Which row each row swaps with, under one turn or mirror:
J_891: [  6  -1   0  10   0   1  -1  -6   9  -2 -19   5   2  16   9 -17  -2  -6
  11  -5  -5  -4]
J_180: [  8  15  -4   6  17   5   2   0  -2  -4   1   6   2   7   0  -9 -21 -11
   6   1  -2   0]
J_202: [  2  -3  15  -5 -13  15   4  11  -6  -5 -13 -15  -4  -3   4   1   8   3
  12   2  -1   9]
J_645: [  1  -9  14   0  -3   7  -6  -5   8   0  -8  13  -3  10  10 -11  -3 -17
   7  -7  -1   6]
J_399: [  2  14   6   4   6  -3   3  -4   5  11 -16   3   0  11  -5   1  -2  18
   7   4  -8 -10]
J_159: [ -2  -4   9   3 -15  17  -3   4  -7  -8 -10  -7 -10 -12  -2  -1   3   8
  14   0   7   3]
J_820: [  5 -12   3  -9  -2   4 -11   5  -4  -1   1  -1  13   1  -5  24  -1   0
  -6  -5 -10   4]
J_982: [ -1   7   1 -13  -1   2   5  11  10   1  -2  12  -9  -6   5  -2  -6  15
   6   9  11  11]
J_571: [ 21  13   5   1   1   0  -9   1  -1 -11 -12   3   9  -6  -8  -3  -1 -14
   4  10  -1   6]
J_778: [  3 -14  -5  -9   8   5 -12  12   7  -1  -2  -2   8  10  -3  19  -2   0
   0  -3  -7  -2]
J_753: [ 15  12   2   5  -2   0  -8  -1   0  -3 -12   8   4  -9   3  -6 -11 -17
  -8   4   8   7]
J_785: [ -7  16   0 -11   4  14  12   1 -11   6  -5   2  -7  -3   0  -5   8  -6
  10 -14   8   4]
J_130: [  1  -7   0 -14  -2   2  -3   5   3  -2   0  -9  15   3   0  19  -6   3
  -6 -12 -10   5]
J_640: [  8  16   8   9   5  -8   3  -5   5   4 -12  -2  -1   3  -5   1  -3  19
  -4   4  -6 -10]
J_754: [  1   0   9   5  -2   1  -1 -12   3   3 -12   4   3   2  15 -21  -7 -12
  11   0  -5  -4]
J_200: [ -5  -1  13 -10   0  -3   5   9   2  -1   1  19 -15  -5  -1   0  -1   9
  12  10   4   4]
J_248: [  7   0   5   1 -15  20  -1  -1  -8  -2 -14 -14 -10  -7   7  -5   6   9
   4  -5   6  -2]
J_475: [-14   0  -5   0   6  11   5 -15 -12 -11   7  -3   5   0  -3  -8  -4  -2
 -10   4  -1 -15]
J_975: [  1 -16   0 -10   4  10  -2   4   7  -3  -3   4  11   6  -8  20  -6  -6
  -4  -2  -2   5]
J_281: [  0  -4   4  -1 -10  -3  -9  -2   9  -4 -17  10   3  10   7 -16   5 -10
  13  -1   2  -2]
J_822: [-15  -2  -7  -2  11   1  -1 -17 -10   2  10  -1   9  -4   7  -8  -9  -2
  -6   1  -4 -12]
J_545: [  6 -11  -2  -8   5  10  -6  12  -1  -4  -3   9   2   4   6  22   9   2
  -4  -8  -5   5]
J_710: [  3  17   5  -1   5  -6   8   0  -3   3 -20   5   1   9  -4   5  -2  17
  -7   6  -2 -10]
J_738: [  3  -2   4  -5   2   1  -5   3  11   0 -13  -1   7 -11  -7  20   2   2
  -4 -15 -10   2]
J_656: [-11  17   6  -7  -8   5  11  10 -14  -1  -9   1  -6   4  -3   0  10  -9
  -2 -12   8   4]
J_537: [-15   0  -5  -8  -1  -3  -2 -14  -6 -11  14  -1   8  -8   5 -10  -7  -1
  -5  -2  -5  -7]
J_351: [ -5  11  11  -5   0  12   2  14 -12  -6   4  -1  -5  -2 -18  10  -7  -3
  16  -3   1   3]
J_321: [-15  -2 -17  -3   1   1   4  -7  -9  -2   5  -4   8  -4   7 -14  -2  -2
  -3  -4 -10 -15]
J_945: [  3  -1   6  -3   0   1   2   0   4  -5   5  14 -20 -10  -1  -3  -3  16
   7  13   0   8]
J_7: [  8   5  -1   2 -10   9  -6   0  12   0 -13   6   8  15   7 -17  -7  -7
   8  -2   2   0]
J_105: [ 15   8   8   2  -3   2  -6   1  -4 -11  -5   6  13  -1  -8  -4   4 -17
 -12   6  -1   8]
J_852: [-17   7 -11  -2   7  -1   4  -8   2 -14   2   1  -1 -12   5 -14   7   1
  -6  -1  -7  -3]
J_415: [-12  -5  -6   0   7   8  -8 -11 -12  -6  14  -3  -4  -5   1  -7  -2   1
  -3   0  -2 -18]
J_886: [-12  13   1  -8   0  16   9   2 -10  12  -3   6   5  -5  -1  -3   7  -9
  -4 -11  12   6]
J_978: [  0  -9  -9  -8  -5   4  -6   9   5   1  -1   2   6  -3  -9  22   3  -3
  -5  -4 -13   3]
J_660: [-12   4 -19   0   2   4   0 -12  -7  -3   8  -1   3  -8   2  -8   1  -2
 -11   0 -12 -13]
J_565: [ -3  14  15 -11  -8   6  -1  10 -12  -6   8  -5  -8   0 -14   7  -1  -4
  15   3   1  -2]
J_439: [  2 -14   4 -13   1   2  -3  10  -3  -7   2  -6   9   4  -5  21   1   1
  -5  -1  -9   7]
J_740: [  7 -17  -2  -8  -7   1  -6  11   1  -4  -3  -4   9  -8  -5  16  -3  -2
  -1  -6 -14   1]
J_836: [-14   5  -5   7   6   4  -9 -12 -14  -7   1   8   8  -6   7  -4   6   1
  -4   4  -2 -20]
J_713: [ 14  16  -3  -3  12   5  -2  -1   3   7   0   2   2   7  10  -8 -19 -12
   7   1  -1  -1]
J_605: [ -5   7  11   4  -8  23  -5   3 -10  -5 -14 -19   2  -1   5  -5   4   4
   2   6   6   0]
J_233: [ 10  18  17   5  -2  -7   3  -8  -1   0  -9   7  -4   5  -7  -5  -4  12
  -2  -2  -8 -14]
J_235: [  0   1   6 -10   0  -4   5  -1   0  -2  -1  23 -17 -10   0  -1  -6  10
  -1   8   8   6]
J_262: [-17   0 -12  -5   6   4  -1 -12 -12  -4  13   2   9   1   9 -10  -2   0
  -7   1  -5  -8]
J_526: [ -7   0   3  -7   1  -6   5   3  10   0   3  15 -15  -7  -1  -2  -1  15
   6   5   5   8]
J_117: [ 11  16   9   6   9  -1   6  -2  -2   5 -14   0  -1   5   4  -2  -7  15
  -1   9  -4 -12]
J_850: [  1   3  13  -2 -23  21  -1   2  -7  -5  -2  -4 -10  -2  -5  -7   3   4
   8  -6   7  -2]

Swapped with J_117: J_200
Swapped with J_886: J_105
Swapped with J_738: J_852
Swapped with J_7: J_850
Swapped with J_233: J_982
Swapped with J_713: J_565
Swapped with J_754: J_202

